rotation ticks, each row followed by its count of ticks:
The counts run from 0 to 474.
[181 124 159 149 128 159 149 185 179 121 136 108 159 118 101 164 196 111
 114 128 160 108 111 149  79 164 112 151  89  72 121 133 156 132 123 155
 118 126 102  80 126 114 113 151 118  88 135 141 146 111 128 138 124 135
 115 186 124 141 158 114 142 166 136]
231
[156 104 148 160 145 150 159 173 142 114 110  90 156 106 123 191 169 109
 111 143 166 130  83 120  94 118  88 136 117  84 122 153 141 165 131 158
 101  94 110 111 112  88 121 143 109 119 124 101 123 107 151 154 135 143
 118 196  93 167 131 142 131 151 132]
216
[139 126 168 163 123 140 147 187 120 127 125 120 178 115 131 158 188  99
  94 140 121 115  88 138  87 103  77 119 124  65 135 141 142 136 129 159
  92 112 105  81 146 120 118 142 128  99 136 142 136  94 127 148 134 127
  99 167 118 155 126  92 167 142 140]
292
[164 131 173 165 106 157 124 170 161 103 122 119 165 105 126 175 186 105
 129 155 175 120  94 133  91 138 100 145  96  80 132 157 132  92 123 129
 114 123 119  86 133 106 110 137 158  91 143 152 131 113 128 144 127 124
 108 179 118 135 153 111 148 134 148]
66
[148 114 150 161 125 159 147 186 160  87 122 118 187 114 118 154 204 126
 115 120 138  98  88 156 102 107  76 131 141  72 143 139 140 140 148 150
 125 116  96 123 121 130 102 151 133 102 137 134 158  75 129 151 140 115
  97 183 108 132 139 150 130 132 132]
126
[155 120 161 156 145 144 155 167 130 117 128  99 163  95 145 161 192 118
 106 151 140  95  69 120  95 146 104 147  97  67 120 147 135 137 133 156
  91 116 119 102 133 116 110 151 116  98 121 150 143 107 122 166 131 142
 100 173 101 168 138 124 141 153 147]
211
[173 120 146 172 140 150 167 192 180  87 130 113 164 126 110 161 158 115
 116 134 160 120 101 150  86 118  81 145 124  81 145 136 152 164 134 161
 118 116  84 112 120 103 135 136 127 107 146 126 123 100 146 140 123 133
 107 186 119 127 150 137 134 143 113]
444
[158 140 184 148 119 141 143 178 144 121 131 123 182 119 115 149 210 103
 104 138 133 109 114 159  94 145  87 129 104  74 136 139 164 104 125 148
 105 126 117  81 141 115 109 148 135  88 136 149 152  96 119 129 128 124
 109 176 123 147 138  93 155 156 135]
394
[162 134 150 150 136 130 141 176 138  97 117  98 176 104 120 171 156 104
 141 153 152 126 100 136 107 110  73 156 117  88 124 151 145 133 144 138
 102  84  99  83 121  98 134 145 114 128 126 113 142 105 165 161 140 156
 114 201 121 156 116 132 143 149 147]
160
[151 130 131 160  90 166 150 182 153 122 102  89 181 128 115 177 188 100
 114 118 183 124  99 135  82 112  81 135 129  93 125 144 139 126 125 135
 106  89 110 107 120  98 136 137 115 115 162 128 137 100 157 162 148 128
 120 179 131 141 125 142 124 157 154]
5
[161 119 158 178 110 151 131 172 149 100 138  99 174 101 133 159 195 110
 117 152 176 107  86 132  98 144  92 152 102  75 129 132 120 102 122 127
  93 122  99 103 134 105 127 133 131  91 165 171 129 104 146 160 119 125
 111 165 118 141 165 136 140 145 132]
11
[177 126 157 178 130 164 162 176 169 110 125 115 156 118 113 183 165  98
 111 143 182 146 102 133  79 116  82 139 127  80 139 166 143 161 129 153
 116 115 107 116 125  79 134 128 140 103 147 109 111 103 141 136 111 129
 122 187  94 140 149 130 128 142 115]
198
[160 124 142 154 104 163 133 171 140 118 116  84 178 108 125 186 191 105
 132 136 190 118 107 126 104 147  95 143 108  91 115 143 134 112 123 119
 103 103 119 104 122  90 116 150 120 109 158 141 134 103 158 166 138 141
 116 177 106 156 139 148 126 150 139]
113
[145 112 146 164 135 143 141 178 111 112 124  91 173  86 144 153 194 111
  97 151 143 102  68 124 110 125  79 128 115  67 123 132 125 133 131 152
  85 107 101 105 129 105 128 138 114 109 136 153 130  92 155 173 124 145
 108 173 103 168 131 130 140 141 123]
429
[145 115 161 159 137 138 143 179 104 132 135 102 179  87 139 172 192 115
 100 155 144 119  92 124 101 131  86 122 114  69 130 143 136 137 121 144
  75 105 115  93 134  95 117 141 119 102 134 134 137 102 139 158 132 148
 123 176 109 176 116 109 146 141 113]
402
[144 112 154 152 104 158 150 183 143 116 113 100 164 110 112 201 173  98
 117 117 172 141 110 129  87 105  77 107 140  89 136 153 161 149 126 145
 110 108 114  94 110  90 121 147 141 101 135  95 136 111 147 149 137 131
 123 194 107 142 112 117 135 141 134]
380
[162 133 157 172 112 159 152 176 141 135 120 102 160 118 121 187 174  88
 102 145 182 132  95 120  81 131  99 133 100  77 121 147 141 133 100 139
  95 113 119  75 139  87 128 133 124  92 148 143 118 122 138 152 121 137
 119 167 123 162 131  96 142 164 138]
194
[158 113 143 169 129 157 152 178 159  88 129 108 152  96 123 191 145  92
 124 147 184 136  93 125  89 110  77 142 125  89 127 139 137 160 131 141
 102 107  78  95 115  94 129 132 125 115 146 108 130 110 164 153 127 147
 124 185 113 143 134 136 124 141 120]
462
[171 121 159 161 123 153 143 176 188  82 118 119 158 124 117 187 160 104
 149 146 173 127  95 149  89 125  95 160 117  91 130 163 137 114 144 137
 124 113 101  99 121 114 119 138 140 101 140 132 130 110 142 147 129 133
 101 195 112 114 158 141 135 143 156]
470
[146 120 166 160 148 132 132 185 135  83 131 123 177  95 148 153 177 124
 118 155 120 115  78 141 106 116  71 138 126  66 133 137 127 123 149 149
  97 111  91 101 125 130 114 140 142 106 122 150 147  87 135 159 128 140
 100 181 117 146 135 116 145 131 133]
155
[171 137 161 161  96 158 138 166 161 117 111  92 181 127 112 169 204 101
 128 146 188 123 110 150  95 139  89 145 113  88 133 148 132 104 132 117
 118 104 122 100 137  87 133 139 135  99 160 160 130  92 148 151 131 118
 116 178 112 132 154 132 131 148 139]
414
[156 123 143 156 129 146 141 169 130 118 111  80 166 112 139 169 184 109
 114 152 164 109  74 118 100 132 104 160  85  76 102 143 130 121 125 150
  96  94 112  90 131 108 121 138  96 110 128 147 131 101 152 178 138 147
 101 174 121 168 136 126 152 158 169]
322
[164 102 154 173 130 161 161 176 179 109 140 121 159 100 114 185 179 109
 116 126 167 124 102 136  88 118  86 122 130  80 148 147 142 164 131 155
 116 125  98 119 120  97 118 136 141  96 150 117 127 105 145 137 119 129
 117 189  93 136 147 143 124 136 101]
226
[177 146 168 150 141 131 149 185 156 111 129 112 174 124 111 154 181 113
 128 160 150 123 111 157  86 150  84 151 103  67 137 154 149 117 124 145
 104 104 104  84 140 104 140 151 119  90 133 143 137  93 148 141 127 141
 114 193 133 142 146 109 148 163 123]
286
[160 133 161 172 135 143 144 172 142 100 121 111 181 113 130 146 195 124
 122 149 136  93  86 148 105 140  81 161  98  67 131 133 131 104 141 139
 101 112  97  94 137 134 110 149 112 101 136 166 142  96 133 171 134 135
  94 173 121 147 155 125 152 155 156]
20
[164 117 157 172 143 148 152 185 173  78 136 123 153 100 130 162 158 116
 127 154 144 118  84 141  89 112  73 142 128  73 148 150 129 145 150 151
 118 122  80 113 127 117 109 135 148 107 127 125 137 101 135 147 127 129
 104 191 107 136 146 133 130 137 127]
44
[171 131 156 155 115 155 129 170 171 107 126 106 184 118 102 159 199 119
 132 134 175 110 104 147 101 160 100 157 102  86 127 145 137 108 129 133
 116 114 111 109 126 112 115 146 128  95 156 154 146 100 145 152 130 129
 104 185 119 132 162 141 136 151 150]
122
[148 114 155 158 119 165 127 175 139 115 112  90 162 105 129 185 187 112
 124 144 166 102  80 118  95 137 101 150 102  80 105 135 143 111 133 138
  98 113 121  82 122 114 100 143 114 108 132 153 145 118 138 180 147 141
 107 183 118 156 111 126 149 150 185]
349
[150 118 134 167 100 167 144 180 167  90 111 106 167 120 110 197 166  98
 129 120 182 122  99 132  86 100  81 139 139  98 131 145 138 132 133 144
 113 105  99  97 113 104 119 140 131 116 164 126 127 113 151 166 147 125
 108 184 118 131 118 134 143 138 160]
33
[146 114 150 152 118 142 145 179 133  92 116  99 168  89 129 197 172 104
 135 141 167 134  97 126 106  99  71 128 140  88 130 151 139 132 136 136
 100  90  94 104 111  99 129 152 145 124 138 114 144  96 162 160 131 142
 118 203 102 150 111 143 132 132 126]
271
[170 125 161 187 135 149 159 177 156  99 137 123 169 108 131 158 175 105
 105 152 154 126  87 138  89 112  78 141 121  60 149 146 130 147 132 153
 100 119  91 116 140 108 135 133 146 102 149 138 112  87 137 137 114 128
 103 169 102 128 163 130 130 134 102]
309
